array([[ -6, -36,  32,   6, -14, -25,   0,  57, -50],
       [ -1,  45, -55, -27, -24,  -5,  29,  42,  84],
       [ -6, -29,  -1,  47,  21,  85,  31,  27,  42],
       [  1,   8, -70,  27,  -8,  69,  21,  32,  46],
       [  3,  47, -64, -22, -22,   8,  25,  45,  77],
       [-11,  10, -24, -34, -29, -33,  53,  -8,  88]]) => -11

array([[ 29,  10, -31,   4,   9,   7,  33,  11,  -4,   5],
       [ 19, -48,  33, -24, -39, -93,  21,  55,  19, -43],
       [  0, -39,  19, -13, -15, -67,   0,  38,  20, -29],
       [  5, -46,  28, -37, -45, -56,  15,  38,  15, -15],
       [-22,  37,  -6,  39,  32,  37, -32, -26, -16,  -4],
       [  9, -30,  18, -22, -35, -37,  14,  14,  29, -12],
       [-19,   2, -24, -39, -13,  48,   0,  20, -40,  44],
       [-26, -20,   9, -30,  -3, -20, -22,  14,  -9,  10],
       [-28, -37,   7, -45, -23,  -1,   1,  44, -26,  18],
       [ -6,  -9,  28,   9,  -3, -16,   6,  12,  -9, -14]]) => -6

array([[   6,   -7,    1,   19,    6,  -24,   -8,  -22,  -15,   -7,    5,
          13],
       [   8,   -7,   -2,   20,    3,  -24,   -4,  -18,  -12,   -7, -102,
          12],
       [  13,  -15,   -6,   25,   -6,  -32,    4,   -6,   -9,  -15,  -78,
           6],
       [   6,  -14,    9,   19,   -2,  -43,   -9,  -14,  -20,  -14,   14,
          19],
       [   7,   -1,   -4,   17,   -1,  -25,   -2,  -10,   -8,   -1,  -53,
          18],
       [   4,   -7,    7,   16,   -1,  -39,   -9,  -12,  -17,   -7,   59,
          24],
       [   8,  -15,    2,   22,    4,  -30,   -7,  -22,  -18,  -15,   16,
           8],
       [  11,   -6,   -9,   22,   -3,  -22,    3,   -9,   -4,   -6,   27,
          10],
       [   8,  -10,    3,   19,   -7,  -41,   -3,   -4,  -13,  -10,  -20,
          20]]) => 8

array([[ -55,  -56,    7,    4,  -13,   50,  -33,   77],
       [  12,   73,  -29,  -14,   11,   17,   17,  -48],
       [  -6,   86,   70,  -53,  -12,  -52,   10,  -26],
       [  73,  -17,  -92,  -95,   37,  -24,  -25,  -27],
       [  25,   56,  -16,   66,  -47,  -10,  -32,   29],
       [ -58,   87,   20,  -50,   69,    6,  -83,   -8],
       [  79,   88,  -53,   18,  -51,   81,  -81,  -82],
       [ -72,   20,   72,    1,   14,   20,   45,   27],
       [  32,   61,   -5,   40,   -1,   90, -100,  -88],
       [ -83,  -54,   44,   77,  -54,   22,  -50,   55],
       [   2,  -20,   36,   25,  -56,   44,  -92,   42]]) => 2

array([[-20, -59, -61, -31, -61,  35, -60,  45, -16,  -2, -61,  55,  57,
         56, -10, -60],
       [ 26,  69,  69,  32,  71,  31,  72,  39,  29,  13,  74,  31,  44,
         33,  11,  72],
       [ -4,  36,  33, -10,  33,  38,  36,  45,   1,  -5,  37,  42,  52,
         42,  -9,  35],
       [ 49,   4,   5,  62,   7, -30,   5, -38,  40,  21,   6, -40, -47,
        -40,  39,   7],
       [-63, -57, -60, -86, -59, -18, -60, -22, -60, -48, -62, -12, -17,
        -13, -40, -63],
       [ 55, -82, -81,  68, -79,  -7, -79, -10,  52,  54, -80,  -5, -19,
         -9,  56, -78],
       [-48, -73, -74, -68, -75, -19, -75, -26, -53, -35, -76, -26, -39,
        -27, -29, -74]]) => -48

array([[ 37, -21,  -3,  38,   9, -25,  -6,  -3,  -2, -21, -39,  -2,  29],
       [ 68,   9,   9,  82,  63,  13,  12,  17,  14,  29,   8,  25,  67],
       [ 28,  -6, -17,  45,  50,   2, -17,   1, -15,  20,   7,   0,  33],
       [ 49, -11,  -9,  64,  36,  -4, -10,   5, -10,  13, -10,  -1,  49],
       [-45,  22,   1, -49,  -6,  24,   5,  -3,   5,  17,  39,   5, -36],
       [ -7,   5,  -1, -17, -32,  -3,  18, -34,  17, -16, -12,   6, -11],
       [ 22,  36,  30,  32,  29,  46,  24,  52,  16,  56,  56,  20,  27],
       [ -4,   3,  14, -17, -60,  -4,  20,  -7,  14, -16, -17,  -4, -11]]) => -4
---
array([ 8, 17, 93, 29, 47, 10, 33]) => 33, 8

array([[ 155, -539,  159,  -49,  616],
       [-550,  108,  457,  410,  586],
       [ 279, -258,  128,  315,  557]]) => 616, 279

array([ 618,  633,  715, -672]) => -672, 618

array([ 48, 226, 104, 173,  25]) => 25, 48

array([ 806,  -89,  378,   36, -321, -690]) => -690, 806

array([[ 39,   5,  26,   1],
       [ 40,   2,  31, -42],
       [ 40,   6,  19,  14]]) => 1, 40

array([108, 175, 202, 183,  18, 132, 112]) => 112, 108

array([[303, 883, 690, 199, 329, 440],
       [522, 287, 547, 580, 682, 425],
       [598, 616, 553, 437, 422, 533]]) => 440, 598

array([-24, -37,  50, -35, -23, -28]) => -28, -24
---
[40 92 65 27 30 91  7] result: 27

[487 918 554 185 676] result: 554

[197 201  81 103  45] result: 81

[186 382 587 151 801  28  95] result: 151

[[5859 9774 2123 9650 5579]
 [3432 3206 8630 3267 8688]
 [2790 7291 4656 7219 8962]] result: 8630

[[ -3  -3  -4   1  32]
 [-27 -26 -27 -17  37]
 [  6   6   5   2  44]] result: -27

[[8235 2193 1048 3393 8510 7635 5283]
 [7379 1657 1891 2612 7659 8218 4386]
 [8171 2080 1119 3274 8442 7749 5196]] result: 2612

[  1 -29  46   6 -32] result: 46

[23 64 81 83 22] result: 81

[119 131  39  77 114 206 147] result: 77
---
[[-79  94  17  80  -1  94]
 [ 68  -6  80 -68 -96 -39]] yields -68

[[ 35  35  34 -34]
 [  8   8   8 -42]
 [ 82  82  81 -23]] yields -23

[ -4 -42 -18  94 -16  44   9] yields -16

[[-26 102 -12  38]
 [-72  25  86  20]] yields -12

[21 49  0 99] yields 49

[[ 23  63 -25  41  59 -46]
 [ 48  32  37 -43  44  24]
 [-80 -39 -58  12 -28  16]] yields -46
---
[-26 -45  26  47  18]	26

[[12 72 18 13 15 72 72]
 [87 88 91 87 90 88 88]
 [72 13 66 70 69 12 13]]	66

[[131  48 137  46 131 221]
 [198 183  73 185 197  86]]	73

[495 623 196 750]	196

[[94 78 55 34 20 57]
 [88 40 49 74 27 80]]	49

[[5 9 5 2]
 [5 9 5 2]]	5

[[-31  19  -2 -20]
 [-29  26 -20  -1]]	-20

[23 28 32 83 90]	32

[ 35 -31  15  32 -40   9   3]	15
---
64	16	79	-66	64	6
78	74	-76	-71	79	86
-74	-84	76	82	-80	-76
| 64

18	0	-44	8
3	-62	-47	-77
| 18

76	3	36	85 | 76

8	-64	6	17	-78	43
-17	-67	25	77	-63	53
30	-39	-47	-86	52	2
| 8

-5	80	12	-36	90 | -5

33	69	99	-102	-33	36 | 33

46	94	-6	11	-23 | 46

-68	-44	67	89
16	31	-19	59
| -68

29	8	2	-70	26	7	-74 | 29
---
[[ 27 -37 -83 -45  98 -32]
 [-25   4  25  20 -34  -3]
 [ 75   1 -39  49  22 -14]] yields 4

[[ 61  -5 -58 -78]
 [ 47  36  47  76]] yields -5

[[ 69  72 -71 -69 -47 -69]
 [-68  71  71  72 -69 -70]
 [-58  73 -71 -68 -14 -72]] yields 71

[[-92 -97  98  99]
 [  2  92 -96  31]] yields -97

[[-58  34 -46  -1  26  90]
 [-71  31 -37  26 -21 -19]] yields 34

[[-88 -55  40  -9 -15 -31]
 [ 50  82  -5   6  49 -32]] yields -55

[[ -7   9 -27  -3  -6  -3  -6]
 [ 30   4  78 -12  57  57 -31]] yields 9

[[-25  13   1 -18  56  22]
 [-14  82 -12 -36  58  26]] yields 13

[[ 71 -77 -81  76 -41]
 [-75  72  77  75 -83]
 [-78  74  74 -79   1]] yields 72
---
[[618, 601, -512, -540, 638], [599, 635, -498, -511, 630], [651, -537, 572, -387, -536]] --> 572
[[845, 932, 245, 745, 214, 711, 417], [885, 821, 827, 331, 971, 833, 594], [620, 794, 935, 176, 646, 19, 48]] --> 646
[[155, 754, 615, 533, 493, 610, 438], [639, 342, 408, 431, 471, 413, 488], [793, 187, 352, 422, 461, 337, 512]] --> 461
[[3, 8, 4, 3, 2, 3], [4, 2, 4, 4, 4, 2], [4, 7, 5, 3, 3, 3]] --> 3
[[2, 6, 1, 8], [1, 3, 2, 4], [4, 2, 1, 3]] --> 2
[[6382, 8861, 5313, 7235, 4862, 6470, 3370], [3894, 9602, 2708, 8681, 3945, 7002, 1643], [7126, 5793, 7549, 6626, 7984, 6986, 8295]] --> 7984
[[165, 290, 330, 314, 468, 239], [744, 649, 723, 147, 701, 872], [586, 453, 514, 364, 520, 591]] --> 364
[[2284, 5930, 6125, 5938, 5414, 6669], [4767, 6168, 7030, 5423, 5019, 5973], [2377, 7486, 3343, 8725, 6356, 6953]] --> 8725
